In the rows, zero is written as 128.
Each path below is one point turned by a fixed rotation once a step. After each direction that follows a path, write how fast that rotation turns it, in degrees a step (0 if it stays still).
Each turn is a multiple of 5 degrees from 10 to 175, or 0.
Each row of a path follows its step; steps can be skipped.
Path 1:
step 1: 126 120 118 124 145 114 123 144 125 149 118 105 167 146 124 116 139 144 143 160 113 132 160 115 139 96 116 111 134 127 131 98 118 104 127 137 117 128 108 157 131 149 132 159 147 125 151 109 137 137 139 143 125 119 98 124 120 140 113 126 120 91 137 113 147 119 140 94 132 121 113 132 136
step 6: 156 146 137 124 142 123 130 133 114 134 113 121 132 140 132 139 92 159 123 156 111 136 112 132 128 158 135 134 101 99 98 109 142 141 133 125 130 138 129 129 120 96 163 123 123 125 104 151 99 139 110 122 115 95 116 124 134 118 130 106 115 129 115 90 111 128 129 119 137 112 119 150 134
step 10: 129 149 109 156 146 116 160 115 119 128 128 123 115 128 123 100 150 123 112 134 109 139 111 92 134 131 173 106 107 95 140 119 132 122 153 109 140 111 130 110 144 139 133 110 119 141 118 137 132 143 144 140 139 127 129 149 116 142 170 150 120 135 119 144 127 129 111 102 126 135 134 125 130
step 15: 141 129 139 98 127 133 143 116 125 119 162 125 124 131 114 132 146 124 131 141 144 115 149 135 120 160 107 136 136 129 122 134 158 104 130 127 125 117 127 134 106 105 158 129 173 140 144 118 138 115 120 136 108 138 104 136 123 150 143 164 93 139 146 132 126 125 104 117 105 135 156 112 117
step 16: 110 138 99 152 133 105 123 119 144 121 126 154 120 129 142 146 109 132 140 103 134 117 125 133 127 135 149 145 107 156 155 148 129 138 123 161 144 113 153 139 134 138 140 120 110 158 122 103 87 125 144 89 127 144 123 117 124 134 124 131 107 121 133 133 145 105 138 107 132 123 139 146 103
step 19: 121 133 137 132 109 121 110 86 173 131 122 138 143 118 118 130 104 131 134 106 150 132 103 138 121 132 172 125 112 122 147 133 135 112 125 138 155 140 131 153 125 102 144 136 142 126 122 130 125 131 108 112 151 112 85 137 143 119 110 125 120 153 135 104 116 125 139 116 139 155 123 125 125
step 20: 124 99 129 133 111 126 149 112 115 138 114 138 148 147 107 151 160 155 124 133 142 118 126 141 95 130 119 127 116 133 92 114 138 129 132 153 101 110 133 132 136 146 104 124 138 105 134 149 93 130 143 115 131 114 118 127 139 121 137 129 167 96 136 142 145 132 126 104 121 145 147 150 133
step 21: 148 117 122 131 126 106 130 148 116 118 119 113 131 112 145 100 148 135 126 146 155 148 161 100 121 138 127 121 126 159 127 127 141 112 139 134 108 126 116 137 114 164 138 132 118 149 136 128 119 140 152 171 142 143 128 116 104 131 124 124 96 123 116 129 141 117 165 158 135 122 106 120 125
step 23: 122 136 137 131 135 136 152 124 121 115 134 139 133 141 123 128 128 136 95 152 147 149 108 123 135 144 105 113 124 135 117 133 173 138 127 127 165 119 110 151 143 96 107 122 137 130 119 141 126 127 113 136 119 131 129 147 130 110 131 161 171 128 122 151 113 146 116 89 108 136 148 134 129
step 24: 132 135 98 134 111 136 142 127 131 130 98 146 99 123 128 119 113 138 156 131 114 149 141 113 129 129 147 147 135 164 137 119 130 122 113 131 105 109 129 104 137 142 128 122 149 153 141 108 97 126 156 141 125 144 85 129 97 106 106 129 154 128 130 128 113 134 134 126 129 116 118 101 140
128 135 137 126 129 131 127 126 128 125 132 130 130 128 124 120 125 131 119 124 132 133 130 135 129 126 130 133 127 123 133 132 129 125 134 128 121 130 130 128 129 126 126 131 133 130 123 125 122 127 124 126 124 129 127 125 126 130 124 128 123 130 131 125 127 124 121 136 130 125 126 138 121
110
125 127 123 130 125 132 129 134 130 129 131 129 132 131 127 127 130 123 122 124 129 128 135 141 121 129 127 128 120 132 120 131 131 130 123 126 128 126 127 131 134 122 126 127 122 122 130 129 129 130 130 132 127 125 133 128 135 124 129 122 132 130 124 125 122 129 124 131 132 128 135 132 131
125
122 124 126 131 128 126 124 126 129 125 132 131 128 130 128 132 129 133 125 130 131 120 132 128 127 121 131 134 132 134 127 130 130 125 132 135 128 131 131 128 128 132 128 130 125 132 123 125 123 126 134 133 118 125 125 136 133 119 129 123 130 127 136 131 129 136 125 129 127 127 124 121 126
90
125 132 122 131 128 128 129 129 125 130 135 129 137 132 130 126 128 122 127 126 126 128 128 136 138 129 128 133 130 127 129 121 124 124 135 129 132 126 132 131 131 126 125 124 130 124 128 131 125 127 131 124 136 124 128 132 125 121 125 133 117 127 129 131 128 126 133 125 135 130 125 122 130
120
129 127 127 130 135 127 126 129 126 134 127 132 127 132 129 125 125 131 125 118 123 129 131 134 128 132 126 121 132 125 130 125 127 128 127 123 133 127 131 114 128 129 136 131 130 133 128 127 131 130 132 124 130 132 134 128 133 123 136 133 129 126 132 129 124 131 123 133 124 127 125 126 128
20
Path 2:
step 0: 104 136 139 151 122 147 143 124 112 111 120 135 141 104 101 110 137 118 132 109 158 153 99 114 143 110 132 151 109 150 119 142 133 123 137 147 110 120 148 144 121 127 138 118 95 124 121 145 115 138 127 150 128 111 102 130 143 115 140 146 114 144 125 126 106 130 119 126 111 86 121 123 126
step 1: 119 132 152 140 105 132 128 143 109 135 140 122 118 100 143 134 149 116 134 141 168 141 145 128 140 116 135 159 137 152 123 125 115 132 135 101 106 93 136 141 120 157 132 117 115 136 106 116 122 117 153 137 124 113 115 144 130 128 106 151 106 143 147 118 136 131 152 134 124 93 127 140 140
step 2: 100 131 125 149 98 117 113 116 133 139 138 139 112 125 122 124 153 146 136 103 147 117 142 142 145 127 141 133 117 130 133 107 149 114 116 112 116 94 144 120 116 128 139 150 104 137 123 99 153 131 150 92 107 127 123 163 130 112 110 135 124 115 132 141 137 138 149 131 107 126 133 147 147
step 8: 126 136 130 124 104 166 137 123 113 122 105 127 136 128 111 105 127 119 142 106 146 127 137 125 123 108 121 119 108 119 117 126 140 139 109 135 154 115 162 163 131 120 142 99 117 129 93 122 148 105 144 115 136 114 117 125 149 138 129 117 143 107 107 124 121 110 140 143 128 104 120 162 135
step 9: 118 117 131 139 94 120 133 128 112 123 122 120 123 114 124 148 157 142 111 124 145 109 137 108 124 112 124 135 113 121 143 160 119 150 118 134 143 118 137 156 146 121 117 107 98 119 110 162 127 124 161 138 122 102 100 139 124 125 152 146 138 114 128 153 137 107 159 131 136 118 133 141 143
step 14: 146 122 147 154 133 141 129 151 115 120 118 141 107 152 118 148 163 121 125 132 148 115 131 132 122 140 130 148 123 124 133 144 148 121 115 113 125 106 108 147 136 145 126 96 87 126 113 115 146 146 140 137 129 107 94 146 107 114 131 142 124 128 121 162 114 118 145 133 127 110 110 121 142
step 21: 115 148 132 129 96 142 138 136 125 144 148 152 110 117 102 109 141 107 122 113 132 103 154 116 155 125 160 124 134 137 139 123 114 118 89 132 139 103 137 142 125 113 141 136 109 131 107 131 132 110 136 128 131 123 130 139 128 127 119 154 148 129 112 157 116 145 111 126 122 113 125 167 112
step 22: 136 121 128 146 108 138 102 129 138 110 138 128 121 123 103 133 125 136 131 121 155 136 132 101 141 129 125 129 135 115 99 122 150 142 112 129 128 110 141 131 122 132 115 143 102 143 101 145 123 124 143 145 127 98 127 142 128 137 135 174 128 131 122 174 99 100 107 126 110 122 141 148 138
step 23: 164 114 127 153 105 108 126 122 132 120 120 126 124 90 123 135 124 126 117 120 160 140 138 117 147 120 135 132 98 108 139 127 152 133 132 119 107 112 138 121 101 129 165 99 128 131 109 122 124 143 131 143 131 130 128 153 130 119 148 150 113 144 127 127 99 97 131 140 126 105 131 135 152
step 25: 117 126 118 109 114 139 143 127 139 140 122 144 111 122 106 122 145 105 125 104 132 121 135 108 143 125 111 124 124 125 116 138 119 137 107 135 166 128 141 145 120 139 124 151 87 128 104 110 131 145 166 120 127 132 114 152 128 117 123 137 139 134 117 139 134 92 161 122 117 144 138 170 130
125 132 132 119 122 130 126 132 132 125 131 132 128 121 124 136 126 131 124 126 134 132 127 134 126 130 129 133 132 128 127 129 124 125 129 129 129 127 130 127 126 131 130 130 128 125 123 129 129 135 125 125 129 126 140 132 132 127 132 126 131 128 133 130 125 132 125 142 122 130 126 129 127
20
132 123 128 131 127 128 119 125 120 133 131 127 131 129 127 123 119 128 136 129 132 133 130 127 128 127 131 130 130 130 129 117 126 130 134 123 122 127 132 126 129 125 126 134 132 130 120 128 131 125 127 129 128 133 131 135 128 131 127 129 123 128 126 137 133 130 123 132 131 126 131 131 131
70
128 132 129 125 126 126 126 126 129 129 126 135 126 130 134 129 125 125 134 132 130 129 125 122 136 127 131 131 121 126 128 129 127 122 130 137 129 140 127 124 123 130 123 130 126 129 129 124 130 129 133 131 121 128 135 132 128 131 126 136 120 127 130 119 128 127 127 126 126 125 132 131 123
10
133 130 128 128 129 133 133 134 132 128 124 127 123 135 131 126 128 123 131 133 132 128 128 133 125 123 130 130 136 133 133 127 126 122 123 122 132 124 122 128 126 128 131 123 126 128 120 123 132 121 131 124 132 131 131 126 128 134 119 130 127 123 127 126 126 132 128 129 133 124 121 130 122
110
122 133 127 129 119 126 130 127 130 125 128 121 125 131 124 128 130 133 135 126 133 128 128 132 129 124 133 132 126 127 125 138 124 130 131 132 125 123 133 130 131 131 124 138 131 123 131 130 125 122 131 126 132 135 127 125 126 125 127 128 128 124 129 124 131 133 130 128 133 120 130 124 128
40
133 130 127 124 127 128 134 124 126 128 130 124 127 125 121 128 125 125 134 131 129 131 129 128 130 129 125 119 134 128 122 129 126 127 136 124 129 128 125 138 120 125 131 123 132 126 124 123 126 132 126 128 130 128 130 133 127 126 134 128 131 126 124 120 127 132 131 120 122 124 135 129 128
145
121 124 128 130 126 125 129 126 122 131 130 125 125 130 137 128 125 130 126 123 127 135 128 132 130 124 129 133 130 123 128 130 117 131 126 126 133 131 129 127 124 127 135 119 128 136 129 133 131 115 130 130 125 128 130 132 123 126 132 124 132 132 130 125 129 127 131 129 122 126 130 126 127
95
Path 3:
step 2: 119 111 151 132 97 126 135 139 104 116 135 132 118 119 112 125 143 127 129 157 151 130 126 144 159 148 132 114 118 139 127 129 131 136 108 119 109 147 122 108 128 131 112 119 138 136 112 107 95 152 84 111 143 129 168 147 152 96 134 132 142 149 153 165 160 96 140 138 143 129 127 149 124
step 3: 123 113 128 134 124 121 147 127 159 126 116 159 151 129 130 95 124 138 112 129 132 130 110 110 128 148 137 101 144 154 139 127 102 134 112 116 139 126 107 114 115 156 154 135 117 122 102 128 112 119 93 154 113 137 163 181 124 127 154 152 102 135 155 125 126 141 157 104 135 123 120 134 129
step 8: 111 122 155 145 135 142 132 115 117 138 129 102 139 139 158 137 119 146 147 122 140 143 90 119 135 122 100 128 119 170 108 144 116 139 121 139 111 133 92 134 108 140 126 141 143 110 140 127 126 102 104 145 124 118 167 151 155 145 121 167 100 125 151 164 142 141 121 129 143 141 126 116 122
step 13: 136 103 147 124 141 138 134 132 134 126 134 136 100 138 154 155 130 163 139 97 159 124 87 130 99 128 132 140 122 140 118 98 106 123 135 129 92 100 139 111 122 135 132 136 142 122 106 108 119 120 150 132 122 154 151 128 144 116 151 175 118 135 141 126 130 157 98 152 119 127 132 143 142
step 16: 103 125 148 109 138 156 111 118 122 133 89 141 133 128 142 98 91 139 126 119 133 165 104 120 107 155 111 124 116 107 117 136 133 140 101 147 126 100 127 162 105 147 115 131 134 118 130 124 126 106 155 141 153 138 135 160 128 156 109 147 140 95 132 133 119 134 104 139 132 116 123 142 146
step 20: 85 109 128 100 113 103 118 116 142 136 102 139 140 116 167 131 120 143 131 118 157 174 126 138 139 136 125 136 124 120 126 146 134 154 92 149 140 113 124 113 130 130 133 131 120 129 122 134 163 141 113 138 143 143 147 144 118 166 131 122 113 119 149 146 125 125 132 144 97 158 115 126 97
step 22: 140 121 144 104 154 154 98 135 124 136 135 167 107 94 141 131 117 101 129 129 144 128 117 134 97 137 150 146 104 125 114 116 118 140 98 132 134 100 124 112 142 125 130 112 146 151 99 91 109 155 130 140 148 142 121 142 139 109 138 127 129 125 144 118 130 92 133 143 127 96 156 122 142
step 23: 131 95 136 142 137 129 110 106 128 136 131 109 110 90 135 143 129 129 117 112 128 137 129 110 173 140 170 118 133 149 140 115 133 120 122 155 117 106 118 120 145 158 137 134 129 138 99 120 143 150 103 129 157 120 123 150 143 132 98 142 122 143 185 132 133 145 126 115 119 105 124 119 137
step 24: 123 129 130 119 135 133 143 107 109 111 129 143 138 121 115 110 114 128 143 118 168 163 112 111 131 118 149 147 94 106 136 148 105 108 108 147 148 112 122 142 103 153 135 103 120 112 135 145 141 116 104 140 126 150 134 138 130 157 112 123 104 155 163 143 139 148 116 133 134 111 99 90 118
step 27: 146 143 154 134 112 142 130 142 106 153 130 117 111 123 99 104 130 119 120 136 142 137 121 103 155 132 145 128 107 121 148 137 119 112 84 147 122 115 135 132 144 109 95 151 124 139 102 90 131 150 102 151 138 107 117 142 161 143 130 109 114 140 144 143 137 93 137 116 127 93 129 129 117
132 127 129 133 127 121 125 126 126 128 127 121 125 125 127 125 130 129 125 132 129 122 125 120 136 134 124 124 129 134 130 128 126 128 130 131 126 129 128 127 131 126 117 132 131 129 124 126 136 123 139 123 133 128 125 128 130 127 131 128 127 137 126 130 135 127 128 130 130 133 124 129 134
175
124 131 130 124 136 132 126 128 133 132 133 126 125 125 132 127 126 130 124 122 127 131 129 131 126 138 132 127 134 126 132 126 130 129 131 125 124 125 130 133 129 138 129 127 126 129 125 127 124 123 130 130 128 130 126 123 126 135 132 131 132 135 124 126 126 127 138 134 128 132 132 132 132
115
119 133 129 123 128 129 123 132 130 126 126 127 131 135 128 125 124 125 127 128 119 133 122 125 128 126 129 126 129 131 120 133 116 126 124 129 131 139 129 123 134 132 134 130 129 127 128 128 125 125 130 129 129 126 126 129 127 122 134 130 128 128 131 130 130 128 124 134 129 131 130 134 130
80
129 128 131 133 129 129 130 131 121 124 129 128 132 132 133 127 129 131 131 118 135 135 134 127 122 130 123 130 122 132 126 128 128 121 125 122 128 132 130 124 123 136 126 126 133 137 131 131 133 138 136 128 127 129 128 124 127 127 126 129 128 127 124 127 129 130 127 129 128 135 129 131 130
90
127 133 134 122 126 116 127 128 129 131 124 126 124 133 131 125 130 130 122 125 130 126 129 133 127 129 128 126 128 127 129 125 135 128 124 124 132 125 126 121 130 124 130 133 129 126 121 132 125 132 124 124 116 133 131 136 126 123 127 127 125 132 124 127 133 123 129 132 124 132 131 129 126
40
130 123 129 135 127 126 126 127 136 131 126 135 130 130 127 132 131 122 129 129 127 121 129 132 132 129 131 129 127 129 128 123 133 124 122 128 135 132 119 126 132 127 138 130 133 126 131 131 135 129 131 129 132 127 125 126 121 136 127 131 126 129 129 134 121 128 133 129 124 130 129 133 134
130
123 123 122 126 128 128 123 130 124 124 129 123 130 127 135 129 131 126 135 132 128 129 130 127 133 130 135 130 136 128 125 123 134 127 125 136 124 129 124 126 125 125 126 127 128 133 128 133 125 127 125 128 127 123 129 131 133 125 125 133 135 127 128 134 126 128 126 128 128 140 137 123 124
120
121 126 134 129 126 128 125 116 128 126 133 123 129 133 122 123 125 134 127 128 125 127 125 126 128 128 129 131 129 122 128 125 126 134 121 131 128 127 122 125 124 130 125 130 121 128 130 128 133 123 131 133 126 131 126 122 131 131 118 128 118 122 127 125 131 132 131 127 124 131 130 130 125
90
